In the rows, zero is written as 100.
One turn sends every row of this set to another row. A few are shown first. Where does it send the rows asked after them?
Pinid: [96, 97, 90, 81, 85, 94, 107, 95, 140, 119, 96, 97, 55, 94, 109, 69]
lurav: [95, 88, 63, 79, 91, 113, 113, 106, 111, 103, 82, 64, 117, 128, 91, 54]
puno: [89, 93, 75, 85, 99, 83, 114, 104, 122, 104, 110, 99, 61, 104, 119, 68]
vin: [98, 134, 99, 92, 87, 114, 108, 106, 132, 99, 105, 116, 97, 100, 86, 65]
tumus: [100, 91, 75, 108, 82, 110, 114, 100, 133, 95, 69, 69, 119, 111, 84, 57]
vor: [108, 101, 84, 83, 81, 92, 108, 102, 137, 109, 107, 93, 52, 99, 110, 62]
Geva: [100, 130, 77, 90, 104, 123, 104, 94, 129, 87, 104, 108, 103, 106, 84, 61]
Bafe: [99, 104, 69, 81, 95, 90, 119, 111, 117, 93, 117, 98, 64, 110, 116, 61]
Dufel: [85, 110, 82, 83, 105, 108, 105, 109, 143, 76, 96, 107, 84, 119, 90, 50]
tisom: [87, 106, 68, 87, 104, 109, 110, 124, 121, 74, 105, 102, 79, 123, 106, 58]
gegi: [91, 120, 86, 91, 95, 120, 103, 117, 140, 74, 99, 110, 91, 116, 88, 53]
ked: [97, 94, 94, 83, 76, 117, 93, 116, 141, 114, 88, 93, 54, 102, 107, 71]
Nik: [109, 99, 72, 113, 72, 91, 102, 113, 124, 117, 95, 75, 124, 108, 77, 63]
Fepu: [104, 86, 65, 89, 73, 111, 106, 119, 112, 129, 81, 63, 110, 116, 81, 66]
barok: [108, 94, 74, 82, 86, 111, 96, 90, 132, 120, 99, 87, 55, 94, 110, 73]
dagev: [96, 96, 56, 93, 106, 101, 99, 105, 126, 78, 113, 95, 74, 116, 112, 61]
lonif: [107, 86, 79, 112, 73, 77, 101, 95, 132, 110, 97, 66, 107, 106, 99, 58]
nosa: [83, 102, 94, 87, 82, 128, 95, 124, 113, 120, 90, 102, 73, 103, 108, 85]
zeto: [113, 86, 65, 109, 69, 81, 104, 111, 126, 119, 96, 64, 106, 109, 87, 61]
reb: [108, 94, 63, 106, 77, 103, 113, 114, 128, 105, 79, 69, 119, 115, 73, 58]
roziv: [97, 112, 65, 88, 108, 116, 93, 101, 134, 75, 110, 102, 90, 120, 94, 52]
zilo: [79, 93, 71, 81, 109, 98, 107, 117, 125, 82, 105, 102, 71, 123, 111, 58]
Pogu: [89, 127, 93, 91, 101, 105, 116, 98, 137, 92, 101, 117, 97, 104, 85, 59]
tases: [87, 110, 90, 100, 89, 132, 82, 108, 116, 120, 97, 104, 91, 96, 101, 90]
defog: [96, 96, 88, 85, 83, 128, 77, 102, 128, 127, 94, 92, 69, 97, 103, 81]
kib: [77, 122, 96, 93, 98, 110, 109, 108, 114, 111, 103, 119, 101, 100, 98, 79]
Lir: [100, 88, 69, 86, 85, 82, 100, 103, 105, 114, 112, 65, 116, 123, 99, 52]
bebi: [103, 97, 87, 116, 74, 89, 99, 97, 127, 113, 95, 75, 127, 103, 89, 62]
soni: [92, 126, 84, 101, 97, 128, 101, 99, 115, 106, 101, 111, 104, 95, 93, 83]
kog: [95, 93, 82, 88, 78, 94, 94, 102, 101, 129, 105, 70, 124, 115, 95, 63]
tuk: [105, 92, 60, 90, 98, 98, 106, 95, 124, 98, 108, 89, 58, 99, 119, 70]
dola: [88, 123, 98, 90, 86, 118, 108, 114, 107, 119, 105, 114, 92, 97, 100, 83]
kuves: [71, 104, 98, 86, 93, 124, 93, 118, 116, 121, 90, 110, 85, 105, 102, 84]
Turo: [104, 79, 75, 104, 74, 106, 110, 99, 134, 109, 67, 60, 100, 105, 94, 63]
Tiv: [108, 88, 59, 93, 77, 86, 104, 117, 112, 119, 105, 65, 112, 121, 86, 57]
Lani: [104, 89, 54, 89, 82, 103, 112, 119, 115, 110, 86, 66, 113, 125, 80, 55]
pital: [111, 83, 65, 104, 69, 102, 110, 114, 130, 121, 74, 62, 103, 108, 82, 64]
teg: [94, 82, 74, 78, 81, 118, 107, 107, 107, 124, 77, 61, 108, 117, 95, 63]
sen: [84, 95, 99, 80, 85, 119, 93, 108, 139, 122, 83, 100, 65, 101, 100, 74]
rimi: [104, 94, 70, 96, 73, 95, 98, 117, 108, 131, 101, 71, 122, 115, 80, 66]

rimi turns into zeto
barok turns into roziv
teg turns into Lir
Now find these:
kib turns into Pinid
ked turns into tisom

